Each named turn below is shown by a few rows before and after it. Which turns, in which order, take the first row of each later pair to the second? The first pair is answered.
turn siti:
[ 16  24 -16  34  16 -24  13 -16  -3  -6   8 -50   6 -12  -3  16 -17  13
 -69] |-> [-13  -5 -26  40  12  10   4   2 -29 -20   1 -63   0   1   6  -7   4 -15
 -74]
[-22 -38 -31  43  22  22 -23  61 -31   4  -6  -9 -32  -1  41 -29 -13 -31
 -41] |-> [-52 -28  13  16  19  -4 -31  33 -50  -8 -26 -12   7 -18   3 -56  20 -38
  35]
[-49 -20  36  19  10  14   4 -43  -8 -18   1  58 -21  -2   6 -15  10 -50
 -17] |-> [-42  -5  48   4   9 -12   3 -57   5 -35   7  63   0  -7  -8  -6   6 -20
   4]
[-19  15   5  -1   6  35 -34  11 -15 -24  26   2 -10   7  12 -20   4 -39
  14] |-> [-17  36  24  -1  10   4 -38  -8   2 -26  13   7  14   1  -4 -14   3 -13
  32]
turn megi:
[-30 -20   0 -10  -5   6  -9   3 -20 -18  22  15  33  -5   6  14 -20 -25
  52] |-> [-17 -37  27 -13   1   0   1  21 -34  -9  12  18 -18  21  16  14   8 -43
  21]
[ 38  18   4  21 -18 -29  13 -22   0  69 -23 -82 -23 -34  -1  -6  -2 -15
 -42] |-> [ 40  37   9  -5 -32 -59  14 -44  20  53   4 -58  21 -24 -15  16 -32  23
   0]
[-35 -32 -26   6 -12  50  -9  19 -28 -35   9  13 -17  15  25 -24  17 -37
  -5] |-> [-44 -14 -22  -5 -13  23  -9  -6 -18 -44  30  36  28  16   7 -15 -18   0
  39]
turn seb:
[  7  19  31  25 -12  15  19 -22 -17  -6 -16 -48  11 -28 -21 -20  51   2
   7] |-> [-13  16  18  22 -22  16   4 -19 -20 -10  -7 -37  15 -33 -19 -27  40   2
  18]
[ 10 -20   3 -19  -2 -22  16  -1   6 -10  39  54 -19  23  17  30 -24  27
  -2] |-> [ -4 -18  12 -15   2 -17  16 -11   4 -12  32  50 -12  26  12  35 -18  33
   1]
[ 45  27  30 -25  13 -81   8 -37  43  27   0   2  15 -13 -29  37 -22  63
  16] |-> [ 25  26  34 -27  12 -80  -5 -52  33  11   9   8  33 -21 -38  35 -28  54
  59]
Pairs:
(2 to 3 turns a pair)
[ -8  37 -89  22   1  30   1  12  46  -8  11 -39  58 -41   5 -22 -68  21
 -21] |-> [-46  28 -70  20  -7  51 -20  14  15 -23 -11 -47  79 -47 -20 -47 -28  -5
  36]  siti then siti
[  6  28 -45  38 -18  10 -13   8  10 -10  -9 -56  23 -33  17 -18  -3   5
 -20] |-> [  8  40 -30  10 -13 -33  -7 -13  26 -20  14 -28  50 -29  -3  12 -36  37
  14]  megi then megi then megi
[  4  17  24 -11   6 -40   7 -35   5  -3 -16   2  29  -9 -28   9   8  26
  48] |-> [ 17 -12  44 -18   9 -48  24 -31 -10   9 -13  17 -12   9 -19  18  26  16
  10]  megi then megi then megi
[-12   2 -14  -3  18 -28  32 -17  10 -40  10  47  41  21 -20   6  -6  36
  22] |-> [  8 -24  10   3  19 -23  36  -7  -7 -21  14  55 -14  40 -15  15  17  11
 -11]  megi then megi then megi
[-28   5  -3  40  -6  44   2  10 -20  29 -23 -77  11 -26 -58 -36  53 -33
  14] |-> [  4 -41 -42  32  -3  36  42  33  -4  38  48   4 -32  34   9  33 -27   2
 -82]  megi then siti then siti
[ 20 -25 -49  16  -1  57  18  37  -3  24  -3  -6 -49  10  37  -4  -5 -51
 -69] |-> [  9  20 -23 -38   2 -37  28 -34  25   4  32  49  38  -4 -10  46 -49  37
  50]  siti then megi then siti
[ 65  24  32 -15  29  12   2 -10  25   4  -5  -7 -52   3   1  27  16   7
 -18] |-> [ 23  -3  38 -22  29  49  -8   2  -3 -17 -25 -22 -63   4  -4 -12  44 -25
   1]  siti then siti
[-85   6 -44 -28 -30  29 -32 -30 -16 -75  31  53  91   8  -2 -35 -33   7
  91] |-> [-68 -31 -10  12 -13  87 -34  19 -56 -39 -41 -29  -1   1  13 -85  60 -82
  28]  megi then siti then megi
[ 32 -23  36  22  11  -3  11  16 -21  27 -30 -15 -45   9  -6   0  33 -24
 -41] |-> [ 26   0  65  -7  10 -37   7  -5 -16  15 -36 -20 -17  -2 -27   8  36   0
   8]  siti then siti
[-13 -28  15 -10  -6  11 -16   2  -2  -2 -27  38 -11  39 -17  10   5 -51
   1] |-> [ 13 -14   0   0  -2  -9  -6   4  24  21 -14  38 -15  38  -9  41 -27 -22
 -13]  siti then siti then siti
[ 60  -2  54 -10   5 -24  23  -3  -8  39 -17   9 -66   6  10  36  38   3
 -31] |-> [ 60   1  -9  -3   7 -17  29  -1   8  37  21  26 -38  17  24  46 -17  27
 -57]  megi then megi then siti
[ -9  -9  21   6 -35  40 -18  27  13   9 -18 -24  -2   4   7 -51  18 -41
  39] |-> [ 50   9  41  18 -30   0   7  13  48  48  -9 -17 -24   1  18   1 -10  -4
 -15]  siti then siti then megi
[-13  16 -76  40   8  80  -8  35   2 -12  -2 -47  27 -16  34 -43  -7 -35
 -56] |-> [ 50  76 -31  14  18 -23  -7 -20  56  14  17 -38  72 -45  -8   6 -45  57
   8]  siti then siti then siti
[ 45  -8  -3  28   4  12   6  25  13  22   0 -28 -31   4  21  24   3 -10
 -55] |-> [ 19  25  43  -6   2 -34  -2 -26   4  13 -26 -23   2 -23 -23   8  17  22
  35]  siti then siti then siti
[  3 -36 -51  27 -10  38   4   9  18  13  30  -4 -36  34  32  14   2   2
 -73] |-> [-45 -61 -34   4  -7  53  -6   5 -18  -9  30  27 -48  57  27   2  22 -19
 -30]  megi then megi then siti
[ 32  38 -34  34   3 -16   0   3  38  24   2 -33  21 -22  -2  11 -28  23
 -29] |-> [  5  11 -25  40   6  33   3  29   0  22 -25 -41 -15 -13   5 -16  14 -37
 -33]  megi then megi then siti
[ 24  38 -61  20 -13  -3  -2   1  45  11  18 -11  39  -8  11  22 -57  38
 -42] |-> [ 29  26 -59  39   3  20 -10  19  41  20   4 -34  11 -13  21   6 -31  12
 -65]  megi then megi
[-42 -69  21   3   2  30 -31   7 -18   1  -6  36  31  10   7 -43  12 -29
  44] |-> [ 28 -52 -10  26   4  10 -24  14  32  30  36  43  18  24  32   8 -51  14
 -53]  siti then siti then siti
